In the data rows, the value 128 means zero.
Here are some points, each followed by its number:
121 131 149 123 57 96 101 189 110 94 91 167 97 151 99 183 127 152 136 70 134 116 126 88 80 63 92 65 117 97 149 109 129 83 145 124 91 164 69 170 148 125 88 126 0
101 129 118 131 97 167 140 81 140 119 95 97 83 74 153 126 94 68 114 113 91 147 123 159 156 152 106 115 159 160 170 87 132 118 121 103 125 101 115 98 100 139 160 121 1
110 135 102 112 123 151 126 82 139 164 182 156 95 111 127 105 154 145 157 171 191 143 166 176 113 93 173 98 177 157 113 112 175 113 133 126 184 97 147 108 131 144 123 153 2
144 114 172 136 138 128 98 149 94 146 90 160 179 166 124 102 136 158 125 74 83 101 108 141 147 119 107 115 123 140 157 146 121 108 150 150 81 144 96 108 112 152 64 170 3
179 80 126 145 179 106 189 132 118 86 167 199 131 105 118 69 140 154 215 150 183 121 87 94 155 170 115 157 93 157 129 193 117 115 85 116 163 149 168 92 101 100 127 122 4
161 87 146 116 115 63 118 145 64 140 88 187 141 135 141 114 118 178 189 86 92 160 110 90 147 137 160 144 98 111 92 155 112 167 115 145 68 115 136 78 75 157 105 156 5
157 129 106 135 100 169 101 124 131 123 181 121 131 127 84 106 122 122 115 182 155 70 138 150 85 65 82 74 133 172 169 165 170 89 91 146 191 95 149 139 176 150 166 124 6
102 100 73 99 139 128 144 84 110 85 97 128 89 99 65 67 107 96 151 83 124 68 93 132 88 101 102 127 119 136 86 122 120 114 100 147 93 113 141 132 71 82 77 101 7
75 106 181 179 147 163 125 181 176 135 180 86 185 176 141 109 162 118 91 154 181 123 121 124 174 153 141 183 100 191 154 123 103 153 164 136 187 152 131 84 104 97 149 157 8
140 123 158 141 159 106 184 111 117 176 98 119 170 125 133 159 153 155 105 129 126 162 90 95 178 169 164 185 95 144 133 141 126 174 155 126 86 136 203 133 167 97 150 108 9
153 155 111 112 145 149 109 108 144 132 176 135 160 119 141 136 150 148 108 180 192 124 181 117 160 135 157 131 140 98 147 116 146 142 139 120 145 146 132 183 161 147 147 105 10
52 123 124 58 108 62 80 126 64 91 102 42 115 108 136 90 95 44 19 62 90 131 135 104 109 110 131 129 121 85 65 60 87 159 88 93 84 97 87 56 69 159 90 106 11
Which three points above are nearest to each new point by angle, seen from the average point of the numbered points? Their numbers follow each, nearest first.
92 75 141 122 134 124 113 101 135 98 179 91 106 136 90 115 119 125 143 157 129 89 125 82 127 104 111 118 110 141 107 118 72 78 144 156 140 130 136 146 96 118 170 152 6 7 8
169 77 87 119 120 94 104 89 130 65 122 120 101 79 64 150 89 119 93 107 142 95 113 107 135 157 78 128 88 103 137 137 77 146 118 115 122 108 132 154 123 69 99 100 7 11 0
112 128 85 67 172 85 147 84 106 153 92 146 105 76 125 131 84 83 104 88 81 160 153 125 167 151 167 180 157 112 75 98 162 124 74 75 117 86 134 90 82 121 88 72 11 1 7
93 136 174 120 120 149 90 171 105 148 99 115 167 168 117 147 132 64 68 94 61 138 183 153 78 110 116 72 167 117 124 85 177 81 154 159 51 140 83 128 88 211 124 136 3 0 11
122 101 96 174 120 154 110 112 157 134 112 86 97 119 155 114 123 128 106 141 101 142 125 162 144 117 152 133 127 150 133 125 107 171 122 133 135 126 148 92 146 76 129 166 1 8 9
95 123 139 111 156 149 143 130 134 137 87 67 158 152 154 47 118 62 119 137 136 143 99 95 133 151 170 114 121 143 114 96 74 145 141 80 139 135 109 66 80 107 123 103 11 8 1
148 115 85 81 140 116 147 100 81 99 89 106 73 125 93 58 107 144 125 98 71 108 99 117 146 113 81 151 89 69 79 152 135 94 121 143 66 123 139 94 111 98 109 155 7 5 11
101 160 100 147 107 117 129 125 162 125 164 68 99 135 174 202 175 117 63 119 120 148 181 150 87 78 105 82 181 152 153 102 135 108 124 145 157 110 98 181 172 164 170 167 6 10 2
102 132 154 109 127 128 142 146 119 163 89 68 129 157 134 119 160 56 46 113 60 108 89 109 115 105 132 125 123 134 111 77 97 147 170 116 112 170 121 64 85 124 98 136 11 1 3
87 108 144 162 151 178 155 153 191 136 164 118 106 138 155 109 108 101 87 176 180 124 84 89 143 142 158 169 116 129 167 106 72 116 132 148 189 115 133 121 176 128 159 133 8 10 9
94 95 89 170 111 147 128 97 132 88 165 91 115 103 91 77 136 107 87 163 177 85 139 118 99 104 112 77 153 134 125 95 114 121 104 123 138 124 103 102 108 86 133 97 6 7 2
162 177 126 135 96 128 108 164 111 109 110 139 133 144 122 135 144 118 153 147 103 156 181 176 80 83 140 114 164 81 104 120 134 92 159 106 126 148 141 89 134 173 121 133 0 2 10
